Each path below is one point turned by a fixed rotation once a step. After each direction that follows a path, write how fast that rotation turns it, in degrees a step (0 if it stays still).
Each turn is a multiple of 5 degrees from 10 to 175, or 0.
Each row of a path follows its step; steps can be skipped.
Path 1:
step 0: [  1.3  49.4  10.0   8.8 -21.0   5.7  33.7  25.7   0.6   9.4  16.3   9.0
 -17.1 -22.7   9.2  13.8 -10.4   2.4  -8.2 -10.5  27.1 -22.8 -16.0   7.9
   6.1  11.9   6.9  -0.5   7.4  20.1 -19.7 -12.8 -19.6  -3.9 -17.3  -2.5
   0.8  12.4   0.0  -3.1  22.3  -7.1 -22.6  16.0 -15.3  -5.8   6.0   0.1
  -5.2  -8.6  25.3   4.0 -28.0  -1.4  -8.7  11.6   9.2 -11.2   7.3  26.8
 -13.5 -10.4   1.6]
step 1: [ 15.3   2.9 -12.3   6.5 -16.4   4.1  16.8  11.2 -10.7  20.7   3.2  14.9
 -19.8   3.9 -25.2   4.4   0.6  31.0   9.0 -14.3   7.2 -37.7   4.8   5.0
   5.3  19.2 -16.5 -40.8  28.5 -15.8  13.2 -14.2  20.4 -20.9 -22.1  16.0
  14.9  -5.3  -7.7  -7.5   7.7 -14.8 -11.7  28.9  -4.3 -10.3 -13.8   0.5
   0.1   5.2  -0.9  17.5  -4.5 -12.7   4.1  -0.3  -2.0   6.4  -0.7  30.5
   9.7  13.2  14.4]
step 2: [ -8.8   8.7   6.9   0.8 -29.5 -12.6   9.9   4.4  12.0  10.4  24.3  28.2
  23.0  15.5   8.8 -17.9  10.5  25.5 -21.1 -10.1  10.2   4.6 -21.7 -13.2
 -19.8  15.9  -6.8   3.0   3.8 -14.7  21.3  -3.5  13.3  -2.2 -10.1   7.6
  13.0   9.5 -26.3   8.3  16.6 -17.1  -1.6   0.1 -30.1 -23.7  -9.1   9.3
  19.8   7.8 -13.1 -18.8  -9.6 -23.9  26.9 -28.3   0.0   0.0  12.8  19.0
   3.7  11.1   3.1]
step 3: [ -5.9  -3.0  22.3   3.3   2.3  -9.7  -2.4  32.7   7.5  -8.1  -6.5  10.6
  11.9  13.1  -5.0  -1.5   5.4  26.1  -4.0  -1.4  15.7  -1.2   1.3 -39.3
 -13.9  -1.4  -7.4 -12.7  17.6  19.5  12.4   0.1   1.7  21.6  11.6  -3.8
  16.5  -7.5   3.9  -5.1  23.2 -20.5  34.7  20.6  -2.3 -19.5  10.0  24.9
  -3.1  21.3  10.1   9.2  24.0 -11.5  12.1 -13.4   3.1  -0.4  -6.0 -12.3
  40.5  19.2 -17.6]
step 5: [ 11.3   0.8  14.6 -24.9 -14.2   8.8   2.4  15.6 -14.4 -14.5 -20.0  -2.1
 -25.4   9.4   2.3  13.5   2.9  13.1   3.4   2.3  13.5 -29.6  -1.8  -7.6
 -15.9  -7.6  12.7  15.0  -0.6  15.6   8.8 -15.0   4.4  17.5   2.6 -26.7
   2.1  20.2 -30.6   8.3   7.1   2.2 -19.8  -9.2  11.9  -6.3 -16.0   6.8
 -11.4  32.2   7.3  -7.0  -7.6   7.3 -16.8  35.4   1.7 -12.1   3.2 -10.8
   0.7  -3.8 -51.2]
step 7: [ 31.4  29.8  18.3  -2.7   5.8  -4.8  22.9   0.1   2.2 -15.3   3.6   9.3
   5.4 -15.8  21.4   8.8   2.4  16.7  -4.2   0.4   5.1  -3.6 -21.5  -8.9
  -8.5  -1.1 -14.4  10.1  17.2 -15.2   4.4 -17.8  31.6   6.8  10.8  -1.3
   5.8 -12.6  22.0  14.7 -27.4   5.8 -12.1  -9.2   8.8  -5.2  -7.3   7.9
  10.4  -2.0  -7.8 -34.5 -35.9  14.8 -14.7 -23.4  24.1  -7.0 -20.1  21.1
   0.8  -1.7 -22.5]
step 8: [ -1.6   7.4   2.8  26.7   4.1 -26.1   4.6  19.4   7.0  -3.6  11.1 -17.5
  -0.3 -33.3 -22.2  18.3  -8.0  28.5  -3.8  -2.1  18.8   0.2 -12.7   0.1
 -16.0  25.6  17.7 -28.1  22.5  -6.5 -19.0 -18.5  -9.5  17.8  15.6   3.5
  31.8   5.7  44.7   8.7 -16.1 -14.9  -2.5   7.7  10.3   7.2  -1.3 -10.1
   6.9   9.6  -1.1 -25.1  -3.9 -14.3  -4.7  -4.3  14.3  -7.3   0.3   2.2
   7.3  -7.1   3.5]
step 11: [ 27.2   7.5  28.1  21.0 -17.1   0.4   1.1  23.7  -1.5  28.4  18.8  13.3
  -5.0  15.9 -42.5  -4.0  -6.7 -11.7  -1.6   8.6  -8.3   3.0  21.8 -24.9
 -21.5  -5.2 -24.7  -6.3 -28.0   9.4  -6.9 -17.0   2.6   0.3 -35.5 -13.9
  -8.0   2.0  -9.9  15.6   4.0  17.0   4.1  14.7  -5.7  -6.2   7.0  22.2
  -7.4   2.2   2.8  -4.1  11.2  -8.6  -6.0 -33.1  -8.3  -7.4 -10.0 -14.0
  -5.2  10.6  -7.4]
[ -1.1   7.2  -1.5  -6.3   4.3   4.3  -5.8   1.0  -1.0  -3.8   0.2   7.4
   1.4  -4.6  -3.3   7.8  -5.9   5.8   2.3   4.2  -3.6  -3.3  -1.2  -6.7
  -2.8   6.6  -1.7  -1.7  -2.7   0.4  -9.7   1.8  -0.7  -6.1   5.4   4.2
   0.0   6.7  -2.4  -1.8  -3.5  -3.0   2.3   5.0  -2.8  -4.5   1.6  -1.5
   4.6  -3.2  -2.9   5.8   0.6  -5.8  -5.6  -6.2  -3.8  -2.4   0.7   2.8
 -10.5   0.1   4.0] -> 40
[  2.9  -0.9   0.5  -1.1  -7.3   7.0  -3.4  -2.0  -1.2  -3.8   9.2   5.7
  -6.3  -7.2  -3.7   7.6  -1.4  -0.1   0.5  -2.2  -3.2   2.3  -3.2   0.8
   3.6  -6.0   1.7   2.9   8.8 -10.8   0.9  -5.9   2.7  -3.6 -10.6  -4.0
   3.4   2.0  -1.5  -6.5   2.8   4.9   1.4   1.0   1.2  -0.5   3.5   4.7
  -1.4  -4.5  -3.1  -0.8  -3.7   0.0   4.5   0.9   5.6   4.8  -5.1  -2.0
  -4.5   3.0  -1.3] -> 65
[ 2.1  1.5 -1.4 -7.7 -7.2  6.0 -5.1  4.6  6.8 -5.4  2.3 12.3  3.9 -1.9
  6.7 -6.2  5.3 -3.4  1.4  5.6 -0.3  4.1 -6.2  0.9  2.1 -0.2 -1.9  5.5
  0.9  0.7  1.9  6.1 -3.2  1.4  0.3  4.0  0.0 -0.7  2.6  0.8 -1.4  4.0
 -7.9 -0.3  0.0 -5.7 -5.6 -5.0  2.7  0.6  3.8 -5.4 -7.7  2.9  3.3  0.5
 -1.7 -5.3  5.7  1.6  1.0 -6.8 -4.3] -> 145
[-0.6 -8.5 -9.9  4.7 -3.1  3.7 -1.5  2.1  2.2  4.6 -5.2  5.2  0.5 -2.0
  7.8 -3.1  1.4  5.3 -5.3 -4.3 -5.4 -4.8  3.0 -0.6  2.8 -4.4 -0.8 -0.1
  5.5  2.1  4.6  0.8  8.6 -2.0  1.1  4.2 -4.0  6.3 -9.1  3.0 -3.1 -2.0
  0.2 -3.2 -6.9  0.6  2.5 -2.3 -4.6  2.4 -4.2 -9.1  7.2 -4.1 -2.6 -0.3
  2.0 -2.5 -0.1 -3.9 -7.0 -1.8  0.0] -> 90
[  1.4   0.4  -5.3 -10.7   1.6   6.0  -1.7   3.0 -13.3  -0.5   5.6  -5.5
  -2.8   7.8  -6.6  -4.0  -1.7   4.5  -0.5  -0.5   0.4  -2.2   4.5   8.7
  -3.7   1.3   0.9  -2.0   3.8   1.0   2.4  -0.7  -1.0  -3.9   3.8  -2.9
   1.9  -1.1  -5.7   0.9   4.5   0.5  -2.4  -1.3  -5.2  -1.0  -4.7  -3.3
  -2.1   6.3  -6.3   0.6  -3.5   6.4   6.1   4.5   0.3   0.2   3.6   2.1
  -4.4  -7.3   5.7] -> 85
[-0.5 -1.4 -2.1  1.0 -7.5  1.4 -4.8  6.5  3.2 -4.1  0.9 -3.2  2.0 -5.1
 -1.8  0.0  3.6  4.2  4.4 -2.6  5.0 -8.0  0.5  1.4 -6.0 -9.3  1.3 -0.8
 -3.4  6.8 -3.7 -4.0  2.4 -4.6  6.7  3.3  8.2  0.4  5.4  3.5  6.7  5.7
  0.1 -0.5  4.6  2.1  6.9 -2.6  2.4  1.3  6.3  7.3  6.4 -4.4  5.4  4.1
  5.2 -4.8 -4.4 -1.2  0.7 -4.7 -0.4] -> 145
Path 2:
step 0: [ -6.9  -8.9   5.1  -8.1  34.3 -14.2  26.1  -8.6  28.7  -5.3  -8.4  29.7
  14.6   6.6  21.9 -20.3 -22.4 -15.9 -28.8   6.3  -1.8  -3.6  26.8 -14.4
  -0.4   3.7  14.1 -12.4   5.2  15.7  17.2   3.4 -11.7 -16.0  -8.8  20.0
   3.8  16.7 -15.7   6.2  -0.5   0.3   7.3  -0.4   7.0 -29.3  19.3  11.6
 -13.0  -0.2  11.6 -27.0  -6.3  22.5 -14.9 -37.5 -18.3 -24.5  -6.3 -17.6
   0.7   6.4  -7.4]
step 1: [-15.1  31.7  -7.9  -9.6  -7.3  -7.8  -6.7   8.6 -17.9  23.0   3.6 -12.1
   0.6   3.6  23.0  -9.8   7.1 -35.6  10.0  11.9  14.4 -19.6  -5.4  22.7
  25.9  10.1  -4.3  14.0   7.6   0.9  17.4  -3.3  12.8  -8.1  26.3  -8.0
  12.9 -35.8  12.8 -13.3  17.3  12.4  11.8  -7.8 -14.9  -6.0  -3.9 -13.6
 -15.7  -1.1 -10.2 -16.5 -24.8  14.9  46.4   7.5  23.2   8.0  19.2  -7.2
   2.0  17.1  15.0]
step 2: [  9.0 -25.1  -4.9 -22.3   8.3   8.9  -9.4  -4.4 -14.8   4.8  -4.2  -2.9
  13.6   4.1  -0.6   7.5 -18.9  -3.6 -14.2  26.2  -6.0  11.2  -3.7 -41.3
 -10.9  -3.8 -16.9 -15.3 -11.6   3.5  -1.0  16.7 -19.5  -1.8   8.6  15.6
  -9.8 -19.1  15.1   8.0   4.4   8.3   1.0 -15.9   1.9 -14.9  22.5  20.3
   8.1   9.1  33.4  -3.8 -10.3  25.0  -8.8   5.1 -44.7 -18.9 -16.9   0.1
  46.3  16.4   7.3]
step 4: [ -2.0  -7.3  -2.4 -22.5  18.7   3.0   0.2 -17.3  -1.4   2.4 -10.0  16.0
 -32.5 -29.3  -9.6 -36.1  18.9 -12.0 -17.3 -12.3  -1.8   9.3  21.3   4.5
   9.9  27.7  10.5 -12.9  -4.8   3.2  13.2   0.7 -17.8   7.2  -1.6  26.6
  -7.4 -20.7   9.8   9.5  20.4  12.6  13.2 -24.9 -13.3   0.5   5.6  21.5
  -1.2 -16.8  37.9   8.0  -1.9   9.9 -24.3  -2.3 -15.2 -32.8  17.2 -13.5
   7.7 -15.3  12.4]
step 5: [ 10.1  19.6   0.9  14.7 -17.6   1.1  17.6   8.6  17.0  33.9  27.2   1.0
  12.5  32.3  10.8  -8.7 -14.3  -0.6  -7.2 -13.1   6.1 -23.7 -10.7  -5.1
  23.6  19.5 -18.4   2.0  12.9  -8.0   7.9  18.5 -14.7   8.2 -11.2 -31.8
  15.7 -32.3  27.8  -4.2 -20.2   5.9   5.6  -1.3  -7.6   8.6  15.9  -6.1
  -5.0  28.9   4.9 -22.9  -1.8  10.5  -0.3 -11.1  -4.8  23.7   3.7 -13.4
 -25.8   8.0  29.7]
step 7: [ -0.9  -8.6 -19.0  -1.3 -11.2 -16.5  20.9 -14.4  -7.3  -4.8  32.7  -0.6
   7.7  18.9 -13.7  16.4  13.8  -1.4   9.0 -26.2  43.4   4.1 -18.5  -4.4
   5.2  18.0 -20.5   6.2   2.9 -17.6  -7.5  -8.3 -35.5 -19.6  17.1  -4.1
 -10.1  -2.2  21.9  24.9  -6.6  -1.4 -24.2 -25.6   7.3  -1.0  -1.4  -9.8
  -2.5  -5.5 -12.2   1.0 -40.3  10.2 -15.7 -11.5  -6.0   7.3   9.2  15.3
 -25.8   9.2  20.2]
step 8: [-14.7 -24.8  14.3   7.1  12.4  -6.2  -4.5  26.0   0.6  -2.7 -14.0  -1.8
   4.9 -11.7 -10.0 -13.0  -5.3 -20.9  27.8   2.8 -20.5  26.3  38.7  -6.6
   9.3   9.2 -10.3 -14.1  -6.7 -10.4  11.3 -14.9   2.3   9.4  -7.4  -9.9
 -29.9 -15.2 -20.8   7.2   8.9 -20.8   6.9  15.1   0.3  27.5  25.7   8.6
   5.7   3.5  25.2  -1.3  13.9  10.7  -5.3 -25.3  -8.4 -12.2  38.7  -7.7
  -5.1 -20.0  28.8]
step 12: [ -5.9 -11.4  12.5  30.6   1.6  -2.9 -24.2  -8.4 -13.7 -27.3 -12.0 -24.6
   9.7 -15.1   6.7 -10.6   5.8 -33.2  -4.6   9.4   5.6  10.5  30.1   4.5
   7.9  -5.1  -8.9  -0.5 -23.7   9.8  18.0   0.9 -12.5   0.9   9.3  -4.3
  -8.7   8.7  12.5   5.5  -4.8 -20.4  -9.5 -29.3  36.5  21.4  18.8 -20.3
 -44.4  10.9  31.8  -7.0   5.1   4.4  15.0  -1.0 -11.1 -23.0  -3.2  -4.8
  -7.6  -4.9   1.3]
[ 0.1 -1.9 -0.2 -0.4 -8.5  5.8  2.8 -5.3  5.5 -0.7 -1.7 -2.8 -0.1 -1.5
 -3.7 -0.4  5.3  3.8 -3.8 -8.8 -4.9  0.8  7.8  3.8  3.9  8.6  4.1  3.5
  4.1 -5.0  4.0 -1.2  1.5 -1.7 -8.1 -2.4 -0.3 -1.4  1.3 -2.4  3.2 -0.8
 -3.2  8.6 -0.6  2.2 -4.3  2.2  6.8 -6.5  0.4 -6.9  3.9 -6.0 -2.1  1.7
 -8.1 -1.7 -1.5 -9.2  5.0  3.4 -0.9] -> 70
[  4.7  -1.4   2.1   0.5   0.1   3.3   0.8  -2.2   0.8  -2.4  -2.1  -1.4
   5.8   9.6   5.0  -4.2   3.7   5.1  -1.4   7.8   4.7   0.2  -1.9  -1.4
   4.6   5.0 -11.0  -0.4  -2.4  -3.1  -4.8   1.3   4.2  -2.8   5.9  -3.9
   6.4   8.1   4.1  -2.1  -0.2  -0.3   4.1   7.0  -5.2  -4.2  -0.7   0.7
   2.5  -5.3  -1.4   3.3  -3.3   0.2   8.1   7.2  -1.5  -4.8  -1.2   3.8
   6.9   3.8   7.2] -> 80
[ 3.4  0.2  3.0  3.4 -5.7 -2.9  4.9  1.4 -7.6  1.7  6.0 -1.2  0.3  0.7
 -1.9  3.7  4.4 -0.5 -0.6  0.0  1.5 -6.8  0.9  7.5 -2.7  2.4  4.3 11.7
  6.9 -0.3 -4.5 -3.0 -5.2  2.1  7.1 -6.2  3.7 -7.4 -0.4 -7.4 -9.0 -3.7
 -1.1  3.0 -2.9 -9.6  2.3 -2.9  4.8  0.8 -2.3 -3.4 -2.5  2.8 -4.1  3.8
  3.8  0.4  2.1  5.5 -4.5  1.7 -1.5] -> 175
[ -8.9   6.7   4.5   7.7  -2.1  -3.9   2.4  -0.2   4.8  -0.3  -4.0  -4.2
   4.9  -5.0  -8.9   2.3   2.4  -5.0  -6.6  -1.5   6.4   0.2  -1.6  -4.6
   2.8   3.5  -3.5   4.1 -10.4   1.1   1.6   2.0   0.6   4.2   2.5   2.7
   4.4  -6.0  -3.3  -6.2   6.0  -5.7   0.8   1.1  -1.3   3.1   1.6   3.6
  -2.4   3.7  -1.8   0.6   3.0  -6.7   4.8   1.4  -2.8   2.0   6.8   8.4
   2.1  -1.7  -3.6] -> 170
[ -0.2  -1.1   5.9  -6.9   0.9  -0.8   7.6  -4.4   4.8  -0.7  -2.8  -9.1
  -0.9  -0.5   0.3  -3.9  -4.5  -0.8  -1.1   1.6   4.4  -7.3   4.4   1.5
  -1.9  -7.4   2.4   2.3   0.8  -5.3   1.4  -1.3   4.6  -4.4   3.4   4.4
   0.4  -3.4  -1.6 -10.4   2.6  12.1  -1.5   0.2   4.6  -2.5   0.5  -1.7
  -7.9   5.2   2.8  -1.0  -2.7   6.2  -0.2   3.1   1.4   2.1  -4.6  -2.9
  10.7  -1.1  -2.7] -> 25
[ 3.0 -6.1  4.1  6.5 -5.5  1.5 -0.9  1.5  2.5 -1.3  0.4 -4.6  3.7 -8.8
 -0.9  3.1 -3.3  4.6 -0.9 -9.8 -5.1  3.6 -2.3  0.2  1.5 -1.7 -0.2 -1.1
  5.3 -2.5  0.0 -6.0 -5.2 -5.5  2.1 -9.2  3.3  7.3 -1.4 -5.5  6.1  1.1
  2.0 -5.3  1.5 -0.1  2.1 -7.5 -3.5  1.0  7.6 11.8  1.7 -2.4  3.2  0.0
  0.9 -0.6 -1.7  3.7 -3.4 -5.4  5.1] -> 10
[ -4.5   4.6   2.1  -1.3   8.4  -1.9  -6.4  -3.1  -0.3  -0.7  -9.5   4.2
  -0.7   0.6   5.7   5.7   2.6   3.7   4.9 -10.2   3.4  -3.8   4.3   2.8
  -4.3   0.2   0.8   3.2  -1.1  -8.2  -0.5  -0.7  -0.6  -8.0   7.7   3.2
   7.1  -2.0   2.6   4.6   5.0   0.1  -3.5   0.2  -8.6  -4.3   0.6   5.4
  -2.8  -4.2   0.6   3.7  -4.0  -0.2  -0.7   1.0  -3.6   3.8   1.1  -4.5
  -8.3  -2.4  -2.6] -> 115
[  0.7  -0.2  -3.8   8.7  -4.2   1.1   2.3  -2.3   1.3  -2.7  -4.5   0.8
   0.4   0.5  -3.4   6.9  -8.8  -5.1   5.6   4.6  -5.4  -0.4   0.5   6.7
   6.2  -6.8  -3.2  -1.1  -0.6  -1.0   4.4   2.7   1.8   3.0   4.4  -1.5
   1.8  -3.0  -5.2   8.1   4.1   4.5  -0.7  -3.5  -3.3 -14.3  -6.6  -4.0
  -1.1  -1.0  -4.7  -0.5   1.6  -1.3  -2.6  -3.2  -5.2  -7.1   5.2  -1.9
   4.7   1.9   1.0] -> 40
